Here are some points:
tensor([-1.33, -0.68,  0.65,  1.98, -0.47, -0.15, -0.27, -0.41, -0.95,  0.89, -1.96,  0.27, -0.57,
        -0.16,  0.13, -0.26])
tensor([-0.28, -1.15,  3.01,  5.03, -2.05, -0.30, -1.58, -0.40, -0.05,  2.90, -1.70, -3.75,  0.31,
         1.03, -2.73,  2.38])
tensor([ 1.20,  0.48, -0.71,  1.95,  0.04,  0.07,  0.33, -0.26, -0.18,  0.53,  0.03,  0.64,  0.43,
        -0.20, -0.08,  0.25])
tensor([ 0.37,  0.45, -1.76, -0.70, -0.21,  0.08,  0.11,  0.48,  1.35,  0.02, -0.74, -0.45, -0.23,
        -1.25, -0.05,  0.60])
tensor([-0.73, -0.87, -0.71, -0.74,  0.03, -0.10, -1.55,  0.73, -1.31, -0.19, -1.78,  0.38, -0.05,
        -1.93, -0.61,  1.00])
tensor([-0.01,  0.24, -0.57,  1.30,  1.18,  0.37, -0.24, -1.18, -0.80, -0.50, -0.57,  0.91,  1.94,
        -0.23, -0.02,  1.42])
tensor([ 0.84,  0.68, -1.08,  0.70, -0.11, -0.36, -0.34,  0.83,  0.14,  0.24, -0.28,  0.14,  0.79,
        -0.79, -0.21,  0.50])
tensor([-0.07, -0.88,  1.08, -1.31,  0.36,  1.68,  1.28,  0.52,  1.08,  2.26,  2.09,  0.04, -0.46,
         3.11,  0.91, -2.41])
tensor([-0.34,  1.05, -0.03,  1.75,  0.44, -4.60,  2.37, -2.22,  1.78, -1.01, -1.80,  0.94, -0.90,
        -0.20,  2.11,  2.11])
tensor([-0.56,  0.34, -1.00,  0.62,  0.58, -0.08,  0.35, -0.49, -0.11, -0.51, -0.02,  0.32,  0.59,
        -0.16,  0.40, -0.02])
tensor([ 0.99,  1.14,  1.07, -0.42,  0.24,  0.70,  0.91, -0.28, -0.16, -0.06,  3.26, -1.55, -1.21,
         0.40,  0.24, -0.36])
tensor([ 1.28,  0.68,  1.15,  0.11, -0.25,  1.79,  0.48, -1.02, -0.84, -1.27,  4.66, -1.06, -0.44,
         1.67, -0.10, -1.32])
tensor([ 0.14, -0.02,  0.04,  0.33,  0.13,  0.01, -0.23, -1.19, -0.27, -1.10, -0.58,  0.82,  0.35,
        -0.51,  0.53, -0.32])
tensor([-2.47, -2.43,  1.27,  2.87, -1.40, -2.85, -1.88,  0.04,  0.72,  1.02, -3.42,  0.88, -1.55,
         0.20,  1.04,  0.00])
tensor([-0.18,  0.42, -0.65, -0.27,  0.61,  0.14,  0.31, -0.41,  0.08, -0.37, -0.28,  0.41,  0.22,
        -0.64,  0.41,  0.71])
tensor([ 0.37,  0.89,  1.32, -1.30,  0.75,  1.14,  1.15,  1.17,  1.17, -0.19,  0.66,  0.40,  0.66,
        -0.61, -0.63, -0.24])
tensor([-0.44, -0.16, -0.11,  0.71, -0.21,  0.28, -0.30,  0.02, -0.64, -0.27,  0.20, -0.35,  0.09,
         0.27, -0.37, -0.19])
Then 14 other points, each followed by its number:
tensor([-0.61, -1.12, -0.09,  0.34, -1.20,  0.68, -0.53,  0.57, -1.63, -0.26, -0.26,  0.63, -0.12,
         0.59, -0.37, -0.40]) 0
tensor([ 0.30, -0.03,  0.26, -0.68, -0.44, -1.99,  1.14, -1.88,  0.63, -0.01, -2.37,  1.10, -0.61,
         0.35,  1.90,  0.58]) 1
tensor([ 1.06, -0.12,  1.32, -2.39, -1.23,  0.80,  0.54,  0.51, -0.61, -0.96,  1.82, -1.39, -0.86,
         0.04, -1.62,  1.25]) 2
tensor([-0.52, -1.46, -0.07,  1.06,  0.44, -0.15, -0.08, -1.47, -1.40, -0.28,  0.17, -1.70, -0.60,
         1.04,  1.42, -1.33]) 3
tensor([ 1.38,  1.34, -0.40,  1.08,  0.57,  0.55,  0.20,  0.45,  0.32, -0.10,  0.47, -0.50,  1.20,
         0.10, -0.54,  0.27]) 4
tensor([ 0.38, -0.33,  0.23,  0.04, -0.38, -0.24, -0.20, -0.04, -0.43, -0.01,  1.01, -0.22, -0.06,
         0.64,  0.41,  0.12]) 5
tensor([ 0.58,  1.38,  3.59, -0.34,  1.42,  0.22, -2.24,  0.03, -1.44, -1.67,  3.72,  1.78, -0.04,
         2.14,  0.48,  3.49]) 6
tensor([-1.15,  0.03, -0.73, -1.28,  0.65,  0.38, -1.03,  0.44, -0.94, -1.21, -0.35,  0.17,  0.16,
        -1.85, -1.08,  0.77]) 7
tensor([-0.62, -0.92,  0.44,  0.21, -0.39,  0.27, -0.46, -0.19, -1.64, -0.07, -0.87,  0.45, -0.44,
         0.57, -0.20,  0.37]) 8
tensor([ 0.20, -0.05, -0.56, -0.62,  0.02, -0.24, -0.04,  0.06,  0.41, -0.28, -0.91,  0.55,  0.61,
        -1.20,  0.28, -0.06]) 9
tensor([ 0.53,  1.46, -1.93, -1.18,  0.86, -0.05,  1.58,  0.85,  1.31,  0.37, -1.10,  0.93,  1.28,
        -1.51,  0.60, -1.82]) 10
tensor([ 0.45, -0.45,  1.17, -0.67,  0.21,  0.06,  0.44, -2.42, -1.14, -1.16,  0.82,  0.20, -0.54,
         0.39,  0.80, -1.77]) 11
tensor([-0.13,  0.31, -0.40, -0.03, -0.16,  0.22,  0.16, -0.36,  0.17, -0.02,  0.25, -0.92, -0.35,
         0.20, -0.59, -0.68]) 12
tensor([-0.50, -0.15,  0.44, -0.91,  0.08,  0.61, -0.84,  0.46, -0.92,  0.36,  0.64, -0.95,  0.01,
         0.37,  0.37, -0.09]) 13
Which two of these numbered points are nearest to each point below by angle, seen from the average point of the first points? Their numbers follow each, nearest first.
tensor([-0.68,  1.90, -4.60,  0.95, -2.79, -1.39,  2.76,  3.06,  5.24,  3.11, -3.98, -1.04, -0.16,
         0.83,  1.46, -2.80]) > 10 9
tensor([ 0.13,  0.00, -0.53, -0.73, -0.42,  0.59, -0.05,  0.91,  0.95,  0.24,  0.30, -1.16, -0.58,
        -0.13,  0.02, -0.54]) > 12 13
tensor([-0.01, -1.11,  0.79, -1.35,  0.71,  0.56,  0.21, -1.63, -0.56, -0.73,  0.67, -0.25, -1.21,
         0.44, -0.09, -1.04]) > 11 3
tensor([ 0.59, -0.04, -0.54, -0.44, -0.12, -1.83,  0.64, -0.73,  0.64, -0.41, -1.30,  0.54, -0.74,
        -0.40,  0.81,  0.95]) > 1 9
tensor([ 1.20,  0.14, -0.97, -0.51, -0.08, -0.84,  1.15,  0.11,  0.59,  0.06,  0.45,  0.28,  0.30,
        -0.31,  0.03, -0.17]) > 10 9
tensor([-0.07, -0.89,  1.26, -0.78,  0.42,  0.60, -0.87, -1.57, -1.36,  0.19,  0.83,  0.52, -0.42,
         0.74,  0.02, -1.12]) > 11 13
tensor([-0.16,  0.11, -1.13, -0.79,  0.30,  1.15,  0.76, -0.18,  1.27, -0.33,  0.52,  0.24,  0.29,
        -0.65, -0.13, -0.41]) > 10 9
